Each row is where one point has got to under a steady rotation. How many ticks took it there?
The counts run from 0 to 392.
[124  85 140 100 114 129 137 131 126 146  99 156 135 117 174  99 143 140
 142 102 131 113 128 113 174 182  93 143  90 110 130 127 101 150 172 181
 165 147  86 118 105 149 136 126 194 105 109 131 116 138 131 103 185 124] : 194
[107 140  87 123 173 139 129 103 122 183 135 120  96  98  74 144  81 122
 160 148 145  80 101 124 160 106 105 110 196 114 101 152 168 138 100  97
 116 108 101 121 112 149 101 130 113 154  98 112 107 143 156 146 136 106] : 277
[154 128 129 104 150 110 181  82 129 146 134 127 109 113 102 143 110 155
 138 148  83 108 110 160 145 112 105  86 166  88 140 174 128 102 145 131
 105 115  93  57 135 151 119 145 137 167  84 107 123 121 115 105 143 149] : 50
[ 96 131  87 123 121 102 111 137 105 129 148 165 163 142 146 144 183 146
 114 193 160 114 134 123 149 116 127 143 130 125 174 128 146 144 141 150
 175  89 132 149  93 115 110 158 114  99 126 101  87 112 170 100 103 132] : 126
[110 131 156 141 121 159  77 129 175 115 113 115 113  83 133 125 139 134
  90 140 143 130 134 125  93 109 157 115 171 187 149 130 123  88 139  99
  75 151 136  84 157  80 132 177 164 133 106 124 134 152 124 140 133 135] : 347
[169 125  87 132 167 126 176 134 114 111 139 126 116 134 124 121 132 141
 151 144 171  83 137 145 144 118 105 130 146 104 163 126 162 107 102  94
  93  86  95 122 128 135 137 153 155 154  57 134 125 114 103  85 158 170] : 385
[114 123 146  93 125 122 137  72 154 126 116 103 174 118  72 138 176 145
  90  97 119 109 139 134 130 145 131 155 106  98  79 140 148 165 128 138
 149 134 100 113 115 130 157  73 103 161 175 150 147 121 111 144 137 141] : 215
[166 108 145 126 147  77 150 118  95 111 127 103 162 118 108  94 146 127
  96 114 137 112 171 167  80 150 152 154 118 119 144 107 149 134 157 145
  89 101  90 142 137 108  87 126  77 120 109 157 154 122 128 129 109 155] : 89
[117 147 112  78 134 172 106 111 174 161 146  97  88 109  91 100 165 140
 117 122 191 106 179 120 194 161 138 126 141 146 149 140 151 107  97  76
 152 129 129 120 131 130 147 123 183 149 101 124 134 156 109 122 112 104] : 219
[129 144 169 151 153 171  87 131 143 101 108 134  94  96 147 110 166 138
  99 128 131 102 113 129 112  73 133 158 135 126 129 168  73 102 134  60
 114 116 139 100 152  82 106 137  98 130 143 158 122 114 123 104 158 142] : 64
[127  93 156 100  87 103 173 106 132 136 114 107 151 149 139 104 156 149
  81  84 130 128 137 140 125 172 100 138  84 122  78 126 150 148 160 177
 133 137  81 123 122 153 161 104 140 115 144 151 134 140  97 127 136 143] : 205
[130 166 102 119 154 131 162 104 106 112 142 115 118 104 157 131 126 147
  89 136 116 100 139 140 118 127  71 130 144 101 123 173 130 110 156 142
  50  86 101  75 130 137 159 148 142 168  69 129 145 129 160 125 118 151] : 60
[103 130 139 163 126  71 112 154 161 153 142 113 157 117 122 103 128 145
 115 161 151 148 131 116  83 111 145 123 171 166 156 130 168 123 158 172
 171 150  94 137 116 127 107 195 165 101 134 116 134 151 100 139  70 120] : 138
[186 120 153 124 161 134 116 144 103  79  79 144 130  91 161 121 115 133
 154 118 132  99 165 116 124 133 151 160 110 140 166 117  78 115 106  93
 100 129 115 128 146 100  58 129 138 118  81 141 141  91 138 112 145 139] : 83
[131 146 172 107  93 101 122 154 154 194 108  99 139  76 155 120  85 137
 114 109 145 145 172 134 104 121 162 100 171 158 133 137 167 136 116 130
 141 116 109 120 126 160 108 150 132 122 121 105 119 113  90 160 113  94] : 247
[106 126 150  78 104 131 101 104 134 167  86 156 160  99 155 178 159 147
 122 135 137 129 111 116 164 112 115 124 130 149 128 138 120 148  99 111
 163 136 130 145 109 155 101 103  93 106 118  83  66  73 124 136 131 126] : 242
[134  99  96 141 165 128  88 141 135 138 141 171  89 172  82 108 119 105
  89 145 139 105  69 128 193 128 101  93 141 128 136 114 158 113 114  83
 143 139 140 102 154 150 146 144 147 110 105 128  86 155 158 144 118 160] : 161
[114 109 179 119 111 104 173 106 149 149 138  76 141  86  80 114 114 145
 143 154  87 148 118 159 119 110 155 101 158 117 129 180 119 119 177 172
 140 132 103  78 165 116 113 141 135 135 146 121 142 121 109 110 122 125] : 39
[152  94 183 123  91 116 150 131 133 145 137  86 126  86 122  73 114 133
 157 146  93 138 135 163 132 115 172 112 120 127 124 175 109 158 193 173
 129 115 131  97 159 110 122 138 149 109 163 131 140 122 129  88 137 128] : 38
[115 132 101 164 129 147 103  81 127 169 129 134  62 101 151 107  96 103
  99 138 164 108 102 134 114  98  85 107 178 145 120 144 150 103 124 113
 120  89 106 134 145 151 110 129  86 106 107 135  71 136 159 136 120  78] : 288
[119 144 101 176 103 125  64 118 152 107 114 119 142 122 122 177 147 116
 107 168 162  87 108  92  83 103 141 147 150 170  99 123 161 148  91  98
 110 140 100 158 141  99 123 172 137 119 119 183 126 131  83 131 132 128] : 122
[144 133 138 128 142 146 100  94 140 133 124 154  80 100 130  96 112 127
  55 125 150 108 120 182 130 117 105 105 160 135 167 139 125  64 154  75
  76  94 162  89 163 115 136 147 100 124  90 117  87 134 131 120 120 147] : 62
[142 129 119  93 143 126 129  93 100 105 103 157 159  79 173 125 119 169
 162 142 102  83 147 172 143 116 124 127 142 104 155 148  81 104 172 140
  93 132 139  88  93 109 119 131 148 140 108  89 127  95 129  86 192 157] : 67
[157  99 146  73 141 128 158 113 127 156  98 111 122 102 111 161  84 108
 157 130 130 117 104 123 174 126 118 107 165 139 114 123 169 126  76  77
 136 149 110 136 137 159  82 122 109 111  71  90  77  96 115 152 131 134] : 259
[148 105  98 122 145  89 115 175  99 112 147 129  96 160 106 120 116 117
 126 141 114  96  89  87 176 139 128 121  82 140 109 140 147 179  99 101
 122 144  97 122 183 128 144 123 163  84 111 172 141 125 190 154 102 148] : 152
[124 128 135  76 153 141  90 170 100 160 139 117 129 115  99 121 116 117
 159 118 136 105 102 107 161 125 114 142 104 154  70 157 158 194  96  66
 132 140 110 131 129 124 111  99  78 104 130 113 105 111 186 137 114 136] : 261
[162 105  94 140  95 116  80  98 109  99 120 155 150 149 140 150 145 125
 132 163 132  73 107 162 132 109 158 126 161 152 115 107 174 138 113  98
 135 124 120 134 107 118 101 141 110 102 148 151  84 112  75  90 169 159] : 114
[172 127 148 119 145  73 175 133 115 123 117 104 122 128 116  87 161 130
 110 134 156 113 193 159  92 143 152 151 127 132 171 145 127 103 144 131
 119  80  93 134 162 112  62 136  92 110  88 150 146 117 106 130  98 124] : 90
[ 83 120  69 151 193 104 134 131 156 136 137 121 124 126  62 128 125 153
  99 145 125  93 103  97 148 109  99 110 161  86 119 150 135 136 132 139
 119 129 100 130 119 136 154 132 171 155 106 137 157 163 174 167 149 137] : 168
[143 140  88 124 179 126 123  98 129 109 168 127 149 151  88 115 168 161
 127 173 183 101 173 155 131 140 142 141 163 129 175 106 175 105 120 114
 142 103 130 117  94  92 106 147 128 143 107 100 119 134 119 112  83 152] : 109
[119  90 153 112 127 132 123 143 125 130  78 132 164  96  95 167 172 129
 128 130 103 101 108 108 140 115 143 147 107 149 160 157  88 136 130  91
 102 140 111 130 170  62  90 115 102 123  93 123 116  90 151 129 172 193] : 359
[173 109 139  89 135 135 125 159  86 110  78 154 127  98 152 113 134 138
 188 133 129  90 167 126 157 144 147 152 108 148 170 138  86 139 129  99
 116 131 110 137 124  99  72 131 151 112  82 139 133 103 118  84 168 135] : 84
[158 148 140 153 125 197  96 107 143  98 148 128  88 116 168 118 135 126
 100 142 125 112 132 106 144 134 139 141 133 121 137 121 135  94 108  81
  79 117 133  55 123  92 151 161 193 141 105 124 151 139 164 111 125 139] : 337
[ 79 120 104 150 137 140 116  70 114 154 123 142 146  82 138 135  79 152
 173 160 120 119 113 130 110 121 100 108 172 131 119 142 113 130 159 179
 127 129  96 120  76 132 117 138 124 130 111  81 115 138 170 121 152  95] : 294
[ 96 110 146 181 101 138 128  89 173 145 102  78 106  69  89 185 128 108
 108 145 115 150 104  90 105 119 145 119 157 147 127 152 115 130 110 125
 116 125  99 130 183 104 104 148 109 141  98 154 115 102 155 147 135 111] : 23
[102 120 144 117 100 133 100  67 149 121 105 159 156 102 121 192 171 150
 101 156  85 101  90 150 126  80 147 120 150 127 131 152  85 119 151 134
 124 131 146  77 127  75 132 116 111 140 152 113 107  93 128 111 174 160] : 341
[ 90 150 130  88 137 141 141  77 149 155 120 123 159 116  97 161 187 168
  82 142 156 113 155 141 165 132 116 140 128  94 133 151 148 136 111 116
 184  90 134 125  81 134 133  90  98 154 157  87 110  94 121 120 132 133] : 225
[128 114 129  89 136 161  99 134 113 165 134 114  89 124 121  83 119 110
 143 152 177 110  84 158 156  95 118 134 127 142  84 151 178 136 146  73
 153 126 135 138 124 117 142 119  72  69 157 110  61 132 150 109 109 116] : 271
[ 94 116 125 179 139 126 103  77 110 139 140 107 138  77 113 105  77 111
 102 128 148 138 135 104  91 140 110 125 162 121 105 114 141 145 138 134
  63 120 113 148 129 118 118 149 102 119 105 130 136 152 214 161 118 112] : 296
[129 159  63 147 152  84  99 111  95 100 168 154 165 137 156 128 105 160
 128 156 134  97 192 142 114 131 145 128 137 113 158 113 153 142 109 164
 121  88  99 102  92 124 129 121 159 143 124 114 165 104 155 126  97 134] : 118
[138 134 174 159 170 129 106 119 130 130  89 156 127  92 110 114 162 134
  77 111 138 126 156 119  69 122 115 155 169 146 154 122 100  95 125  90
 112 122  83  99 143 120  50 125  73 133 111 134 123 113 105 145  86 152] : 81
[157 130 188 125 158 145 173 122 128  94 136  88 131 100 115 114 138 150
 148 132 102 122 103 143 132  97 150 149 121  63 104 155 111 137 158 129
 110 114 128  71 133 100 141 142 146 144 158 140 155 100 134  90 153 171] : 48
[111 114 108  99 145 135 123 104 115 153  94 163 164  71 125 114 121 163
 124 140 121  84 142 164 140 115 114 114 163 101 163 155  97 133 197 139
  83 116 145 103  81 112 124 149 125 142  82  78 130 134 150  96 190 160] : 68
[ 84 129 122 125 154 147 118 109 119 163 121 154 148  66  92 110 140 152
  98 126 136  91 138 141 103 119 103 132 157 123 149 163 111 137 177 126
  73 120 117 100 104 103 117 150 110 146 101 114 129 160 158 123 164 159] : 69
[145 157 170 136 150 152 100 131 129  91 107 143 120  97 176 138 166 153
 124 123 122  97 117 126 114  64 126 163 116 112 116 165  51 106 126  89
 114 117 114  89 126 103 127 120 121 136 152 141 150  91 122 100 169 136] : 65
[124 123 179 123 138 122 169  92 166 133 126  66 153  82  58 156 111 154
 135 148  98 157 108 139 112 119 138 116 168 124 123 175 136 110 160 144
 124 155 103  88 164 115 109 150 134 184 114 111 140 121 129 127 110 137] : 40
